The rows below fall into families. The same turns and mirrors carry the whole set onto itself and the rows of a family onto each other. For each named row, which other rows are in its family? Write them in the order they are listed.
These 16 rows form 4 families of 4 rows each.
H: [ -1  -6  10   7  -8  -2   9   5  -1  16  -1  -1  21   6   1 -10   5   8
 -14   3   7   2  -7   2  -7  18  16   9]
E: [ -2  -2   5  10  -7   0 -10  14  -9  13  11   7  10  12  -3 -10  19   1
  -4  -5  -6   7 -10  12  -6  15  13  13]
Q: [ -5   0   2   6  -4  -5   1   4 -12  19   5   1  21  16   4  -9  13   3
  -4   5  11   0  -1   0  -1  15  18   9]
W: [-20  -1   8  -1   3  10  -5  -6 -11   6  -7  -9  -7 -16  -7  -1  13  -5
   9  15  -4 -10 -16   2   0   5  -6  16]
R: [-15  -6  14   8   2  10  -2  -9  -1   4  -5 -15 -12 -16  -9   9   8  -8
   4  15  -9   2 -13   7  -3   6  -2  20]
S: [-12   9  -2   7  -1  -1  -9  -4   3  -5  17 -25   7  11  -6  -8   8 -10
 -12  11 -15  -1  -9   3  -7  10  14   4]
A: [ -5   5   5  -6  -2   5  -3  -1  -6  -9   3  -9  -6  -5   7 -10   5   5
  -9  18 -15 -14 -15  10   2   9  -3   5]
V: [-11  -8  -6  -9  -7   5   6  14  -2   3  -3 -20  23   0 -10  -1  10  14
  -1   8  -4  -3  -9   6   0  16  13   4]
D: [  5  -4   8  -2  14   2  10  -3  -9  12   6   4  17   1  -2  -3   4   2
 -15   4 -14  -4  -4  10  -3  10  15  23]
N: [-17  13  -9   3   5  -1   1  11 -10   4   1  -8  10   0  -5  11  10   5
  -2  12 -18  13  -3  19  13  16   8   9]
U: [ -4   5   4   6   0  -5   7  -3 -14  17   0  13  20   5   7   0   7  -2
 -13  13  -1   4   3   8   6  15   7  15]
B: [-23   7  13   9  -2  12  -2   0  -3   6  -1 -26   9   2   1  -7  13   3
  17   7  -8  -6 -12  -6   3  11  -3  22]
F: [-20  -5  14  14   6   9  -5  -3   0  10   2 -29  -6  -7 -11  -4  17  -3
   7  10  -4   1 -17  -1  -8   5  10  16]
K: [ -9  10   9  13   6  -6  -3   1 -17  12   3  11  10   4   2  -2   5   6
 -10   5  -8  11   6   6   8  17  14  15]
X: [-21   5  -2  10  -7  15  -3  -8  -3  10  -4 -15   2  -3 -13  15  -5  -9
  -4  12  -4  -7 -12   8  -1   5   0  21]
G: [-19   3   4   9   4   3   0  -8   6   8   6 -28   4  -2 -10   3  14 -20
   8   9  -4   3 -13   1 -10   7   8  18]

Same family as A: S, V, N
Same family as G: H, W, K
Same family as R: Q, U, F

The rows below fall into families. The same turns and mirrors carry the whole set onto itself and the rows of a family onto each other. For each named row, which other rows are in its family? Write them in the order they are listed.
These 40 rows form 5 families of 8 rows each.
dubo: [  0  -8  -1  10 -16  -7  -4  -1  -2]
sini: [ 3 -3 13  5 -5 16  0 -6 -1]
gozas: [ -4 -11  12   4  -5  12  -2   3  -1]
Kap: [  5  -7  -6   6  -9 -12  -5  -7  -2]
vabo: [  4  10 -17  -3   2  -6   2  -5   1]
kuzug: [-2  2  0  3 -7 -4 14 10  7]
san: [-2 -5 -3  9  0  5 16  8  5]
dinid: [ -9  10   3   9  -5   4  -3 -10 -12]
ritam: [-10  16  -1   7  -7   3   4  -4  -5]
pebo: [ 0  1 -1 12 -4 -8 10  8  4]
faku: [  0  -2  -2 -11   1  15  -9 -11  -5]
rufu: [-6 -1  2 12  0 -5 13  6  2]
non: [-6  4  4 -6  8 15 10  1 -4]
Zabe: [  9 -17  -4  -6   3   4  -4   2   4]
busan: [ -5   2 -18  -4   2 -10   0   3   1]
Nili: [  5  -3  -4 -13   0   8  -9 -13  -7]
Bok: [  1  -2  -5  -2   3  11 -14 -13  -7]
mesoz: [ -1  -8  -2   2 -15 -10  -6  -8   0]
nol: [ 2  9 -2 -3  6 17  7  5 -8]
bonu: [  7 -13  -4  -9   4  -2   8   4   7]
fami: [-8 13  7 10 -4  2  1 -9 -4]
Toles: [ -1  13 -16  -2   1  -3  -1  -2  -9]
girob: [  0 -14  12   3  -4   8   2  -2   8]
mibuz: [  2   4  -2  -8  -3   1 -16 -11  -5]
vit: [ -2 -10  -3   4  -9 -10  -8  -7   8]
doso: [  6  -7  -9 -13   3   1   6   7   4]
zabug: [  6  -9  -7   0 -11  -8  -7 -10   3]
gatib: [  6 -16  -8 -10   3   2   1   5   0]
turen: [ -4   7 -19  -1   2  -8   3  -3  -2]
bomo: [ -1 -13  11   6  -6   9   1  -9   2]
kisef: [ -2   0  -3  -8   3   5 -14 -12  -6]
dapor: [ 1 -3  0  9 -5 -2 17  7  3]
duzel: [ -6   7   5  14  -6   4  -5 -11  -6]
gavi: [ 0  6 -1 -3 13 13  8  2 -3]
senev: [-4 13  7 12 -4 -1 -5 -4 -4]
vovaf: [  3 -14 -11 -11   0   8   5   2   5]
safol: [-1  7 -4 -8 13 13  4 -3  1]
vav: [ 3 -9 16  1 -4 12 -1 -2  0]
zez: [-7  7  4  1  8 14  9  6 -3]
Puzas: [ -1  10 -13  -6   5  -7   2   2  -7]

Same family as pebo: faku, Toles, girob, doso, zabug, duzel, zez
Same family as gatib: mesoz, fami, turen, kisef, dapor, gavi, vav
Same family as rufu: Kap, dinid, non, Nili, bonu, bomo, Puzas

The rows below fall into families. The same turns and mirrors carry the whole set onto itself and the rows of a family onto each other. For each named row, which other rows are in its family? Write them in the order they are listed.
These 32 rows form 4 families of 8 rows each.
tino: [ -2  -2  -1 -12   5   2 -10  -1  -3 -15   0  -9  -1  -1   5   3   8   6
  18   3]
rol: [ 10   9  16 -13   3 -12  -3   7  18  -8  -6  -3  14  -7  10   0  10   0
  -3  -1]
bano: [  8  14   6 -26  -5   3  -4   8  19   7 -11   0  -8  -3   0  -9   3 -11
  -9 -15]
lisu: [ 18   7  12 -18   9  -2   2  -2  19  -5  -3   3   4  -9   9   4   8   3
   7   4]
fusav: [-15   8 -10 -18 -18   6  -7  12  -1  -1  -9 -10  -9  -5  -3 -10  -5   5
   0  -8]
pabut: [ -8   3   8 -14  -9   5   4   9  22 -21   2  -5 -10 -12  -1   4  -6   6
  -1  -2]
Pasuk: [ 10  12  -6 -20   0  -3  -9   2  -4  15 -16  -4   6  -2   7 -10   9   1
   7  -2]
fala: [  9  12  17 -14   9  -8  -2  -3  16  -9  -3  -3   5   0   8  -1   4   2
   7   7]
tuze: [  7   3  10 -15  -5   4 -17  10   4   6   3   6 -10 -23   8   1  -3   6
   4   2]
taged: [ -7  10 -12 -17 -12  13  -5   9   5   0 -14  -3 -14 -20  -6  -8  -5  10
   1 -11]
naka: [ -5  12  -9 -19  -4  -1  12   0  13 -13 -17 -14   5   9  -1  -7   5   2
   2  -6]
gero: [-4  9 -5 -2  1  5 -3  3 -6 -9 -4 -7 -6 -5  1  5  7 14 17  4]
fide: [  8   8 -12 -21  -4  -6 -13   3   5  15 -20   0   3  -3   6  -6   6   3
   7   3]
kimiz: [ -7   7  -9 -23  -2  -8  10   3   9  -2 -25 -12   7   2  -1   0   1  -1
   9  -2]
Fave: [ -5   2 -17 -21 -18  11  -2  14   2   1 -10  -4 -11 -13  -2  -4  -1   6
  -1 -11]
bak: [ -5   1  -5  -8  -2  -1  -2   2  -2 -13  -2  -7   2 -10   7   3  -1  20
  15  11]
Lof: [ -5   7  14 -14  -4   8  10   7  13 -20   6  -7  -9 -11   0   0  -3   6
  -1  -7]
Busi: [ -1   0   7 -21  -9   8 -14  10   6   2   5   6 -12 -18  19  -3   4   4
   6  -3]
Zam: [ 10   4  14 -18   5  -9   1   3  13  -7   0  -4   8   6  12   2   8  -1
   5   7]
Gezez: [  3  13  -6 -15  -5   3 -16  -4  -2  11 -15  -3  10  -7   8  -1  12   3
   2  -3]
Rin: [  9   7  10 -12  -7  11 -14   9   9  -4  11   4 -13 -16   7  -6   2   7
  -2  -2]
limu: [  2   6  -4  -9  -2  -6 -16   0   1  18  -8   3   3  -1   5  -9   3   0
   4  -5]
gozo: [  0   4  -1 -10  -3   1  -6  -1  -8  -7   1  -5  -7  -4  -5  -1   5  15
  22   4]
kag: [  3  11   4 -26  -5   2   0  12  25   1 -14  -2   1  -9  11  -5  -3  -7
 -15  -8]
zonek: [ -3   2   6 -20  -2  -1  11  14  20 -17   2  -4 -15  -8  -2  -7 -10   4
   5  -1]
saso: [  0   4  10 -13  -5   4 -17   9  13  10   9   1  -6 -19   9  -6   0   6
   2   4]
ves: [  1   8   7 -24  -7   8  11  10  15 -25  -5 -10 -10 -12   0   3   0   8
   2   0]
kegir: [  2  10  -9 -21  -3  -1  13   2   6 -17 -23  -8   1   5  -2   0   2   2
   4  -8]
Laf: [  4  15  -6 -14   0  -5   9   0  13  -8 -18 -13   8   4 -14  -3  -2   3
   0  -1]
sukiz: [  4  16   2 -23 -12   1   5  12  22   9 -13   2  -4 -13   2 -10  -5   1
 -12  -6]
Pedat: [ -7   6 -13 -21 -12  13  -1   3   0   2  -7  -4 -18  -7  -4  -6  -7   7
   8  -3]
daz: [  6   6   6 -32  -9  -3  -2   7  24   3 -10  -1   1  -9   5 -11  -5  -6
 -11  -8]

Same family as sukiz: tino, rol, kimiz, Rin, limu, ves, Pedat
Same family as taged: fide, Lof, Zam, gozo, kag, saso, kegir
Same family as Fave: pabut, Pasuk, fala, tuze, naka, gero, daz

